One turn moves every row onto another: examples first, then more rows asked
z149: [ 20 -15  14  14   5  -3  23   3  16 -13 -16 -25 -20  -2  -1  51   6  19
 -37  21  12 -30 -17  31  15  17 -30  -4 -20  11  19  11 -32]
z75: [ -3  -7  30   8   7   4  18  10 -31 -40   5 -11   3   5  -2   1  21  11
   8 -13  32  13  -6  31  14  -1 -17  21 -33  17  34  38 -33]
z624: [  0 -11  39  49  -2  17  12   7  -2 -37   9  -8 -22  -1 -30   8  13   1
 -34 -21  16 -25 -41  30   1   8 -25  -5 -27  24  17  11  -6]
z253: [ -8 -12  18  -4  -5 -28  23   6 -25 -14  -5  18 -35   9 -21  15  -9  35
 -24 -24  28 -15  -9   3  42  45 -12   2  -8  24  -8  26 -11]
z752: [ -4  17  14  16   2  -2   2  13 -22 -14  -4 -17 -18  -8 -30  44   7  -3
   8  -5 -27 -19 -31  33  27  38  -2  -4 -11  35   5  17 -19]
z147: [ -7   0  -2  -8  -5  -1  11  19   3 -55  -5 -26 -22  17 -15  33   3  19
 -33 -29  48 -12 -19  11   5  35  10  -8  -5   1  21  37   6]
z628: [ 11 -27  24  29  21 -16  -5  -1 -13 -19 -15 -23  -9  15 -30   2  14   3
  -5  13  -1  25 -10   2  28   9   9 -11 -28   7  -8  35  -6]
z960: [  2 -21  58  20 -15 -27  -3  13  14 -12  -5   4 -23  20 -36  21  15  22
  14 -27   9  16 -17   3   7  24   2 -15 -39  11  38  42 -23]
z753: [  3 -13  23  24 -15   4  20 -12   5 -17  12  -5  -8  -4 -22  15 -21   0
   7   0 -13   0 -26  32   2  -7 -18  13 -19  19  -6  26 -25]
z492: [  8 -43  43  22  11   7   0  17  -5 -32  -7 -18 -11  24 -38  17  22  11
 -27  -9  14   5  -2   3  11  19  10 -34 -35  11 -19  23   0]
z952: [ 33 -15  17   5  -1  17  16  11  -8 -49  -2  -9 -18   2 -24  17  39  10
  -7 -21   9  -3 -11  17   9  -7 -16  -2 -14  19  12  38 -56]
z370: [ 21 -20  25  -7 -16 -16  22 -10  33 -28  15 -20 -15  12  -1  40  25   7
  12  -1   3   4 -17  18  -5  34  14 -20  -6   8  10  48  -8]
z383: [ -8 -37  58   9  21 -21   5   5 -36 -23   0 -14 -11  21 -30  13   0   6
 -18  12  17   3   7  10  30   9   6 -25 -23   5  -2  22 -14]
z625: [ -6   7  -3   5  11 -33  21  10  -1  -7  -6 -27 -30  -6   3  31  22  18
  -4 -17  26  -7 -40   5   4  16   2 -10  10  15   2  33  -8]
z961: [ 11  -3  -1   6   0 -33  11   9 -17 -15 -22 -18 -20   8 -41  40   4   8
  -3 -26   9 -17 -21   6  39  40 -14   8   2  28  -2  26   8]
z49: [-19 -22  26   7 -18  -4  42 -14  16 -44  -9  -9 -25  25  11  36   5  32
 -18  15   3   1 -10  19   9  24 -26  -1 -24  17  22  39 -30]
z502: [ 12 -23  20   4  -1 -56  11  14  -4 -37   8 -24 -22  -3 -16  19  22   7
 -18   9  13  -4 -16  30  22  36  -8 -15 -19  12  62  34  -9]
z303: [-11 -10  12 -29  -1 -48  23  29  -6 -39  -2 -12 -28   3  -5  24 -15  16
 -21 -19  20   1  -6  25   6  31 -15 -17   0  11   3  35 -32]
z692: [ -7  -1  26   3  -4  -2  14  11 -10 -34 -17   3 -19  11 -16  31  -2   8
  -1 -40  22  -9 -12   9  15  67  -7  -4 -13  10 -18  32  19]
z130: [  3 -27  45  14   3  -8   8  14  24 -23  19 -17 -39  -4   3  26   3  35
 -33   0  43 -25  -9  46  16  27  14  -6 -10   6  16  35 -10]
z453: [ 10 -12  62  22   0 -18  -4   0  17 -14  -2   6 -18  30 -25  46   4  15
  -6 -21   9 -19 -14   9  23  13  32 -10 -21  17  24  31 -40]
z696: [ -6 -16  30   8 -12   1  23  -1  -5 -33 -20 -40 -19  -6 -11  37   7  15
  -4  14  23 -12 -26  23  -5  40 -41 -20 -36  -5  42  36   0]
z396: [-13 -11  24  -5 -22   0  13  19 -23 -26  13  14 -43  12 -48  30  -1  35
 -20  -7  -7   2  -5  26  35  25 -19   3  -1  20  20  12 -28]
z291: [ 18  -4  52  23  10 -20 -23  18  13   0  -3 -12 -15   6 -33  20 -12   0
  -4 -15  24 -11  -7  17  23  33   7  -7 -39   1  40  39 -27]
z177: [ -8 -16  34   8 -14   0  25 -12 -26 -45  21   6 -10   8 -37  17 -12 -20
 -16  -7  -1 -16  -4  12   5  10 -28 -16 -21   9  42  20 -18]
z409: [-17  16  25  12  -7  39   6  11  -9 -13  22  -2 -22  16 -22  14  11  12
  -9 -17  20   1 -20  18  14  60 -16  -6 -25  17  13  24   3]
z882: [ -2 -20  35   7   9  21  14  20 -23 -31   4 -27 -11 -16 -16  34  15  -1
   9 -22  29 -34   9  27   2  -4  -9 -13 -26  22  16  36 -33]

z628 goes to z492
z49 goes to z149
And these:
z291 goes to z960
z303 goes to z625
z753 goes to z624
z752 goes to z409
z961 goes to z692
z952 goes to z882
z130 goes to z502

